0: [ 98 136 145 116 101  97 119 166 160  68 126 115 118 173 172  88]
1: [125  98  84 134 107 134 155  73 146 181  98 190 134  96 182 160]
2: [104 103 143 141 118 159  88 146 162 118 150 139  69 127 162 162]
3: [147 131 145 114 128 120 164 157 104  96 148 144 111 158 149  84]
4: [107 167 162  96 150 163  70 140 131 132 116 131 140 135 157  85]
5: [138 119 122 110 134 123 147 172 114  91 163 121 111 154 100  89]
6: [ 99 149 177 150  93 151 145 117 115 132  93 129 169  83 145 157]
7: [133 101 122 129 177 215 127 100 170 160  82 152 135 119 123 182]
8: [124 113 142  98 111 143 129 124  78 155 101  80 135 169  88  73]
9: [105 108 141 151 162 129 139 144 139 149  84 112 190  66 100 196]
10: [158 108 138 167 149  86 148  91 137 114 140 144 156 181 161  80]
11: [200  98  51 157 151 170 152 120  93  70 122 136  99 147 139  87]
12: [138 144 142 119 145 122 148 159 148 101 155 139 121  99 135 111]
13: [109 123 166 132 121 154 141  90  92 126 167 105 127 130  91 108]
14: [109 160 103 154  74  45 186 183 118 150 120 138 222 135  86 140]
15: [ 97 119 137 141 136 131 105  89 112 123 118  74  92 154 147 107]
16: [177 120 111 118 209 196 136 116  48 117 155  70  72 164  81 118]
17: [111 160 158 129 138 122 143 132 112 157  82  67 210 128  79 127]
18: [175 116 133 138 165 122  96 123 149  79 160 168 113 176 124  99]
19: [ 98 123  67 119 119 112 111 121 144  98 133 182  69 213 170  87]
20: [117 114 100 136 124 173 127 150 177 114 119 151 123 159 160 138]

[176 155 132 180 125  92  95 102 168 117 123 158  82 162 114  88] 18 10 12
[ 88 133 120 160 134  87 119 115 149 168 128 119 148  97  76 149] 9 17 13
[ 85 109 171 145 131 100  14 119 166 118  86 144 146  98 170 192] 2 6 4
[170 148 118  92  38  87 151 148  58 177  93 156 187  59  68 141] 14 6 17
[116  97 153 131  81 103 117 137 115 154  90 131 185  83 176 158] 6 9 1
[112 110 144 127 109 110  74 150 131 102 198  99 121 165  84  86] 5 13 18
[135  87 136 150 146 134  69 114 126  85 165 151  77  79 161 144] 2 12 18
[126  92 120 100 109 108 129 185  88 129 178 120 150 182  53 116] 5 8 3
[113 120 136 107  97 134  99 160  99 122 151 100  98  94 162 157] 2 12 15
[146 101 145 169 133 147  90 124 154  92 163 144  80 168 147  66] 18 3 2
[118 188 107  66  90  59 174 140 102 175 166 121 222 134 102 147] 14 17 12
